(in the rows, 128 means zero)
A single turn carries every row of the set below to another of its rows. Some are shown first; where does it send the rows asked next?
banu: [152 121 131 146 129 134 137  93 111  93  87 142 117 170 129 135 110 127
  89 179 115 155  95 120 116 114 138 128 125 122  89 136 113 146]
deze: [136 132 156 108 141 137 123 125 112 117 134 104 182 129 109 102 107 124
 112 115 165 148  91 151 164 144 143  89 127 100 125 133 142 138]
didop: [138 135 163 128 113 126 124 114  89 120 149  97 142 139 138 126 142 135
  82 139 117 142  97  89 114 169 142  97 142 148  94 130 139 144]
Poge: [147 116 123  97 147 154 145  94 139 144 109 119 116 129 138 109 120 104
  95 150 109 116 121 144 148 133 163 145 137 101 127 137 117 123]
papab: [113 144 139 143 134 145  93 124 113 116 113 101  96 104 118 121 129 128
 111 149 118 154 129  77 121 152 134 129 108 116 149 145 115 115]
lor: [101 106 129 126 107 142 113 103 140 142 130 137  79 116 128 138 136 129
 117 168 143 151 115  88 135 125 137 132 135 128 106  99 161 127]
pev: [143  81 162 121 140 154 131  93 122 127 117 128 144 131 124 144 139 111
 120 119 126 109  77 112 154 102 148  86 158 127 129 122 163 127]
dap: [145 111 132 123 110 105 119 124 117 108 125  94 155 122 128 120 116 170
 127 161 131 114 109 110 132 157  76 108 129 107 126 101 151 131]
dob: [109 134 111 143 104 105 118 116 153 105 105 139 113 102 136 162 149 140
 128 138 131 127 111 114 174 108 136  87 118 128 143 121 152 111]
Zok: [127 128 125 161 142 153 109 102 112 132 134  88 104 137  98 126 148 135
 141 169  78 116 118 114 134 131 127 110 132 116 140 165 141 121]
beper: [121 124 128 134 134 106 144 138 105 118 135 140  80 132 126 143 169  98
 124 113 103 133 131 116 135 140 139 115 138 142 131 139 112 129]
Pimun: [165 161 137  99 143 145 129 105 137 128 100 115 119 158 124 157 135  92
 113 142 139 156 100 166 129 150 148 117 159  91 115 131 144 140]
nume: [119 115 154 128 129 168 110 160 131 103 144 121 148 138 120 110 126 147
 131 146 156 127 142  71 132 119 150 131 134 133 122 138 137 125]
fol: [ 99 107 151 128 122 110 130 183 102 115  92 124 136 125 126 120 119 156
 124 131 122 144 143 152 139 137  96 110 143 128 113 142 151 126]
Mak: [121 152 101 121 122 158 134 137 125 133 134 120 118 142  88 124 136 117
 144 114 170 112 110 120 103 135  96 122 153 129 110 144 118 131]
siz: [124 129 122 172 119 129 115 144 133  76  85 155 130 135 130 120 144 152
 100 150 116 121 128 143 149 102 110 103 104 121 118 130 117 129]
Miki: [121 145 148 174 120 114 120 113 133  95 131 121 113 144  92  93 128 146
 132 144 108 108 140 145 163 120 105 114 143 109 101 151 115 130]
Lanun: [137 152 169  88 130 154 117 144 131 117 103 122 142 134 137 155 115 129
 118 119 135 143 112 174 129 156 155  98 163 105 121 135 176 122]
lapi: [154 126 145 110 158 157 108 102 120 125  77 139 131 163 139 148 116 115
 126 150 113 142 126 173 128 145 155 107 159 109 127 162 154 118]
seso: [144 108 153 136  88 170 115 136 128 139 141 133 136 106 130 140 122 135
 126 145 110 121  86 143 106 128 119  92 108 129  63 136 157 131]
nuku: [127 137 137  85 145 143 120 155  93 130 133 145 127 142 142  97 122 120
 121 119 139 127  96  96 133 108 123  87  92 121  96 139 136 110]
vig: [125 153 155 106 124 116 148 144 153  94 132 118 118 138 128 139 124 133
 153 116 150 163  87 121 168 112 127 106 158 147 121 104 131 147]
Resi: [132 126 111 127  99 156 106  88  92 126 121 118 141 139 113 133 132 121
 137 161 142 140 113 145 152 120 155 113 112 183  86 111 130 111]
gufal: [104 128 145 166 109 143 130 105 134  94 116 115 153 182 145 131 154 126
 130 132 129 116 132 130 144 133 110  81 164 158 116 125 147 123]
meri: [112 150 108 112  98  86 117 122 134  93 130 127 139 145  95 114 120 144
 148 152 138 113 107 124 126 122 125 149 127 123  71 130 135 134]
vaf: [124 113 149 135 130 149 126 103  99 112 134 124 138 143 130 117 141 139
 173 178 132 127 138 123 154 110 115 118 103 121  71 156 136 155]
sev: [110 173 138 136 107 135 124 131 125 110 170 127 130 113 131 157 121 176
 123 136 138 123 113 123 160 119 151 107 132 149 152 140 146 117]
sogeb: [129 162 150 133 122 128 108 113 116 121  98 136 131 151 128 136 110 112
 136 116  83 134 123  89 115 124  70 113 137 119  86 141 135 126]
kosub: [164 162 149 134  88 102 129  97 121 101 107 124 137 132 126 117 124 157
 132 151 115 123  61  95 125 113 109 119 110 101 119 140 150 135]
nemi: [165 135 150  80 168 118 111 124 122 117  99 112 136 156 139 143  96 125
 138 121 143 148 111 163 125 147 137 105 154 102 114 118 139 128]
sibak: [123 114 160 141 119 145 130 133 126 144 113 141 139 110 141 143 106 135
 133 114 144 150 102 186 124 130 151 109  96 103 152 129 149 116]
vitu: [105 134 139 128 109 111 122 115 129 117 150 119 131 123 131 135 125  71
 121 129 128 153 106 195 152 123 106 134 132 131  99 138 132 129]
teben: [130 139 131 115 143 140 123 117 129 109 111 106 188 137 166 150 126 103
 118 140 139 116 108 138 105 127 124 135  92 128 103 155  99 135]
ged: [104 118 173 120 157 133 107 106 128 151  80 133 162 134 110 131 133 126
 145 121 132 119 130 115 141 163 131 117 121 133 116 109 114 119]
Fuba: [147 139 106  99 136 137 105 102 168 129 103 113 154 110 111 134  84 106
 123 116 126 140  76 134 132 129 118 122 154  99 119 145 130 135]
Tofib: [157 122 131 139  82 105 129 119 109  91 132 153 151 133 146 189 110 120
 139 127 115 141 111 117 122 124 131 116 114 150 125 120 142 118]
leva: [104 174 155 149 125 149 135 129 108 164 103 135 128 139 113 164 133 151
 118 152  99 142 125 115 133 125 161 116 122 133 109 175 149 127]
patog: [104 147 141 129 123 167 139  74 117 127  68 121 137 139 126 121 129 137
 130 132 127 106 110 187 138 119 141 117 120 115 114 141 138 123]
kila: [134 101 116 122 101 137 130 118 160 125 124 179 127 164 119 102 135 107
 145 161 133 121 112 125 139 155 128 125 137 141 127 121 133  99]
Bogez: [124 144 160 124 100 132 139 111 100 136 131 148 122 144 106 120 114 112
  81 117 127 120  81 138 107 120 141 152 159 114 131 146 159 109]
memug: [141 112 142 143 109 147 133 108 112  87 162  85 142 115 163 133 113 159
 118 168 155 124 134 119 147 132 117 110 130 136 130 141 127 141]
buge: [164 155 147 118 141 132 118 137 115 133  79 123 142 149 140 151 133 130
 114 126 130 148 125 200 131 123 165 114 139 122 108 134 137 130]
bubo: [118 130 115 147  94 123 111 150 120 112 113 138 117 123 125 126 162 130
 133 143 140 148  68 120 112  81 132 119 115 127 111 159 168 141]
zikik: [145 173 137 119 120 132 117  92 127  93 128 138  98 119 131 121 124 123
 122 158 118 170  78  98 152 127 105 132 113 124 124 119 108 149]
vonos: [132 105 113 110 128 136 140 107 137  95 134  72 137 156 123 162 113 107
 149 175 116 137 100 105 124 150 129 115 142 114 128 129 157 125]

Bogez turns into pev
patog turns into Fuba
Now find these:
Zok turns into dap
nume turns into vaf
vonos turns into fol
kila turns into nuku
Pimun turns into Lanun
kosub turns into dob
Tofib turns into beper

